In the rows, 128 means zero.
One hidden turn or mirror swaps the rows below in pairs. Which row is each named row swapped with?
The rows were stretched afterwards, more along some directions than others.
rud: [123 116 108 135 114 152 119 154 147  95 125 124  97 135 156 127 137 123
 102]
veliv: [126 142 146 139 104 115 126 102 117 125 118 139 166 136 113 147 116 133
 138]
varif: [133 153 145 150 100 117 103 118 124 114 121 129 154 137 122 135 116 133
 115]
dek: [131 121  89 158 118 135 139 144 124 106 121 115 101 135 140 146 137 116
 125]
nen: [119 111 116 159  99 137 136 161 149 101 119 120  98 140 152 141 155 119
 109]
Vused: [ 86  97 124 118 166 134 135 135 132 150 115 128 100 107 118 133 131 111
 141]
sinef: [111 149 148 131 111 139 105 105 116 105 118 136 159 150 104 139 109 137
 111]
Zuli: [127 122  91 139  97 118 133 177 148 109 129 120 111 114 135 135 141  92
 117]
biva: [123 136 148 142 109 100  96 123 140 129 126 130 154 128 114 130 112 125
 105]
Nutof: [131  82 118 115 152 139 137 130 111 129 142 116 150 131 125 129 118 124
 122]
Zod: [145 143 148 132 101 123  96 131 117 119 133 136 153 128 115 138 119 140
 114]
Nus: [131 136 152 133 120 136  98 111 118 110 134 127 148 133 121 116 111 157
  98]
Rapo: [134  94 115 104 132 137 135 130 113 132 148 112 147 120 116 113 111 121
 131]
Puv: [108  97 128 116 164 127 145 142 114 154 124 121 106 100 126 134 139 126
 139]
Pur: [ 97  84 125 123 160 130 134 137 130 152 125 130 100 109 129 132 143 130
 146]
gokez: [ 88  87 129 122 173 125 134 130 135 139 127 135 103 106 125 139 132 115
 144]
Mugef: [111 100 132 110 158 106 136 130 130 142 144 141 126 105 122 137 139 119
 143]
Moz: [118  81 117 131 161 125 144 150 131 152 126 137  87 100 151 149 130 119
 162]
Levo: [123 133  97 135 102 150 130 141 143 102 113 122 102 136 136 138 138 110
 112]
puleb: [109 116 131  92 156 138 139 137 139 153 126 140 101  94 116 153 123 102
 146]
vemu: [129  80 122 125 134 140 120 128 119 131 152 112 145 131 134 116 115 145
 123]
kevu: [120  78 109 128 142 145 123 124 119 133 144 118 149 136 127 118 123 136
 124]
bazo: [139 152 145 121 114  99 111 123 124 120 133 135 169 120 102 145 111 118
 123]
vuzif: [129 121 101 150  92 118 126 163 156 102 117 120 107 135 145 137 136 111
 111]
rovas: [120  78 111 136 153 151 131 122 109 119 145 122 142 149 123 119 114 126
 136]
pobot: [126  83 105 129 140 123 137 136 122 124 162 119 154 121 120 110 133 126
 123]
bodu: [139 149 153 140 101 117 106 103 114 125 125 120 169 142 120 137 119 160
  99]
Lalig: [117  90 104 113 144 144 132 120 117 126 127 111 151 133 116 118 113 122
 127]
Vefa: [130 117 104 136  94 130 121 180 161 107 140 122 100 117 143 139 144 106
 104]
siz: [113  87 115 114 145 149 123 125 119 132 138 105 151 123 117 118 119 135
 111]
zaz: [105  99 134  96 161 123 143 147 141 149 132 136  95 101 121 142 127 103
 148]
dal: [137 118  97 142  91 139 118 179 143 108 129 124 105 126 146 137 145 114
 110]
nuba: [105  84 133 120 158 126 131 147 144 153 135 130  80 102 144 139 139 126
 141]
Mose: [117 140 142 140 133 126 110 104 110 106 121 141 153 156 121 169 104 126
 127]
vuk: [140 152 153 122  97 116  96 125 121 121 139 129 159 119 115 137 117 141
 110]
votiv: [117  91  96 123 149 138 127 121 117 132 142 109 152 123 125 116 118 132
 120]
votu: [119 139 136 149 118 112  97 112 128 108 126 140 160 133 126 140 119 140
 113]
tusu: [123  97 106 101 121 149 136 135 114 128 135 114 143 117 115 121 109 123
 128]
nono: [127 115  92 145  98 121 152 151 152 121 118 126 114 128 137 145 141 108
 129]
Lur: [126 115  86 166 104 127 121 153 146 100 129 120 119 125 147 124 144 124
 106]
tek: [ 87  95 128 108 161 138 130 140 134 153 119 121  96  98 127 138 138 120
 129]
nom: [125 118  95 150  94 119 130 169 153 106 113 108 115 125 143 123 147 110
 120]
miro: [106  95 120 114 166 128 137 125 121 146 119 134  94 121 133 143 129 122
 156]
rebof: [141  81 106 133 142 133 129 130 109 140 142 119 148 121 139 127 106 141
 138]

tusu is swapped with puleb
votu is swapped with Lur
biva is swapped with nom
kevu is swapped with Pur

One hidden turn or mirror swaps the rows below in pairs. Which row is each named row swapped with?
The rows were stretched afterwards, more along some directions than others.
karog: [122 125 114 106 105 109 134 104 133 118 117  83 114 140 109 135 111 130
 169 115 126  91]
Rup: [121 113 121 127 116 126 128 126 135  93 139  76 115 149 137 148 137 111
 144 113 106  98]
muz: [115 120 125 117 132 138  95 120 162  95 103  78 115 181 131 134 159 152
 101 143 112 106]
tus: [101  91 140 103 112 147 112 100 178  86 117  83  96 141 144 122 149 163
  98 151 127 137]
Zom: [ 77 144 124 108 116  99  96 110 142 124 109  85 102 157  90 130  97 116
 165  97 120  88]
kel: [111 111 120 133 142  95 114 107 160  90 115  77 102 150 108 110 115 111
 117 134 132 131]
gaf: [106  97 139 109 110 149 124 105 170  84 123  88  94 140 148 126 146 163
  99 155 121 135]
marig: [101 143 117 137 138 119 116 127 165  97 126  75 127 148 109 147 124 119
 136 131 135  88]
zufos: [ 76 144 124 122 113 105 113 114 131 134 106  87 107 158 100 139  98 108
 173  93 117  88]
pim: [114 124 114 141 125 147 116  98 170  74 104  76 118 147 131 121 110 153
  80 156 116 127]
lotev: [ 98 133 121 142 113 167 102 120 154  72 110  85 102 163 143 131 136 144
 152 125 120 104]
gelum: [ 78 148 126 117 120 106 103 118 138 126 101  90 106 162  92 131  96 112
 172  96 120  83]
kotim: [118 107 143 117 142 108 109 118 140 105 132  89  94 137 111 151 155 107
 131 130 125 113]
tipot: [ 97 105 136 110  90 145  98 101 155  72 134  75  92 151 144 111 124 147
 121 153 107 124]
kerat: [110 130 116 140 109 150 127  78 112 100 102  81  79 146 119 155 102 138
 132 107 114 110]
mige: [116 119 125 112 137 138 101 124 158  95 103  80 119 181 124 126 160 144
 105 143 108 106]
kas: [ 74 147 122 117 116 100  98 106 151 122 103  87  96 149  84 130  96 123
 175 102 126 100]
nivi: [ 99  91 134 107 107 148 118 102 169  82 109  93  97 137 150 126 146 163
  98 151 128 129]
momis: [118 116 120 123 113 120 137 129 141  97 139  78 118 153 137 143 129 115
 144 119 105  92]
Suloz: [115 117 119 105 136 132  97 123 163  94 107  87 121 178 126 125 152 143
  96 143 112 100]
raba: [101 121 129 108  98 118 110  98 149 118 109  56  79 134 127 112  97 137
 149 127 115 111]
bidi: [116 164 108 149 129 123 109 112 170  97 130  82 107 142 102 140 113 140
 144 128 133  98]
Keve: [117 135 118 126 133 142 102 105 172  81 102  81 128 159 119 127 115 144
  81 145 116 119]
gekov: [106 133 126 128 129 153 110 103 170  84  92  80 123 153 137 128 105 149
  91 153 115 124]
manof: [112 114 121 119 136 129  98 124 163  92 100  78 133 179 125 130 157 145
  99 145 111 108]
Les: [ 80 145 120 117 117 100 112 113 135 130  96  83 100 162  88 129  96 118
 173  96 121  83]
sor: [114 163 112 136 125 137 101 107 179  92 127  83 101 138 103 136 109 146
 149 127 137 110]
fuf: [ 90 124 136 160 125 146 123 145 134 102 103  81 121 177 132 144 130 113
 145 121 101 105]
mupas: [115 120 109 108 104 103 133 114 143 105 112  79 129 145 109 126 112 140
 163 119 128  90]
gotep: [117 125 114 128 119 153 105  95 175  75  99  77 105 140 147 127 112 173
  89 156 108 131]
tenes: [116 133 120 146 116 151 122  79 118 104 120  80  82 140 110 154 118 132
 133 115 116 125]
Liku: [ 99 130 122 146 113 170 111 121 155  74 108  91  99 152 141 131 132 145
 154 126 119 114]
ditu: [ 96 123 125 109  95 126 104  96 154 112 113  58  73 141 124 108  94 138
 151 121 112 113]
lub: [ 91 130 116 128 119 127  93  83 163  74  92 106  85 142 123 107  82 153
 137 127 121 152]
Nesam: [ 92 133 111 127 117 122  90  83 163  82  88 101  86 148 117 103  79 154
 133 123 118 145]
Kug: [ 99  89 126 112 110 141 133  96 147  81  72  98 121 126 130 118 120 154
 114 127 130 118]
fisez: [ 96  93 126 114 104 143 132  88 149  78  85 101 117 133 127 111 117 149
 110 135 136 120]
vipif: [115 130 129 149 125 140 105 115 171 107 107  86  78 159 129 134 138 175
 137 148 111 148]
nul: [118 118 117 104 105 101 133 120 145 110 124  76 130 146 109 125 121 131
 155 129 130  94]
nopep: [100  92 140 110 113 150 125 101 173  86 107  92  94 132 150 126 140 160
 101 147 123 135]
san: [119 118 125 118 134 132 104 125 162 102 107  79 120 179 124 135 158 148
 101 145 109 110]
suram: [117 123 116 110 104 111 139 103 141 112 106  68 124 148 101 128 117 134
 164 129 137  93]
Guga: [ 73 141 128 115 118 105 103 120 133 125  96  89 111 158  94 129 101 113
 170  96 119  90]
vinor: [ 91 133 116 130 124 129  93  86 165  81  89 103  83 146 112 101  84 152
 144 118 113 150]
zur: [101 132 114 130 114 167 102 115 157  73 110  97  94 150 142 124 127 146
 152 124 119 105]
fef: [109 110 120 138 134  94 120 109 155  86 114  74 108 145 114 107 111 112
 116 139 133 125]
guz: [ 90 130 117 136 114 133 106  81 162  85  88 107  84 143 131 112  86 159
 141 131 122 159]
mik: [120 115 118 120 111 124 134 129 130  96 133  81 117 151 144 150 131 116
 148 120 106  93]
boluk: [ 95 133 114 131 119 123  96  91 158  81  88 105  91 146 119 104  88 161
 145 128 120 152]
nad: [112  92 127 118 108 144 133  97 143  81  83 100 111 118 134 121 123 149
 114 130 127 126]
Fupo: [ 76 147 121 114 120 101  95 108 147 122 104  88  99 156  90 125  87 115
 172  96 125  95]
fifi: [ 89 135 132 126 121 137 119  88 153 103 135  72 103 166 101 133 115 131
 142 150 148 135]
Didol: [ 73 143 126 112 127 102  96 112 152 121 104  86 103 162  83 118  98 115
 166  99 120  99]
vaka: [ 96 130 119 139 114 165 100 116 158  79 102  88  99 146 137 132 136 152
 160 123 121 111]
Dak: [ 89 129 114 134 114 133 109  85 157  76  77 102  87 151 125 101  77 158
 143 131 121 148]
ritil: [109  97 121 126 105 145 138  84 143  79  75  87 116 130 120 116 122 151
 116 134 136 118]
rez: [ 95 134 115 132 117 130  96  86 164  77  87 107  86 150 123 103  83 164
 135 131 118 148]
gol: [ 98 132 121 137 117 168 105 119 156  72 109  90  98 157 134 122 140 145
 155 126 121 109]
Pak: [118 114 128 125 118 131 141 133 131  95 139  82 115 148 141 153 137 109
 142 119 106  97]
zisa: [114 150 117 135 133 125 119 114 165 111 126  71 107 138 106 146 113 131
 149 133 134 101]
Zet: [ 90 129 115 130 120 123  98  86 160  79  83 100  95 147 119 111  81 148
 135 129 113 151]
far: [ 86 137 123 122 114 127 122  87 155  97 127  73  99 172 104 132  99 142
 147 147 153 122]

zur is swapped with Suloz
Liku is swapped with san
gelum is swapped with rez
lub is swapped with Zom
bidi is swapped with gekov
fuf is swapped with vipif
pim is swapped with zisa

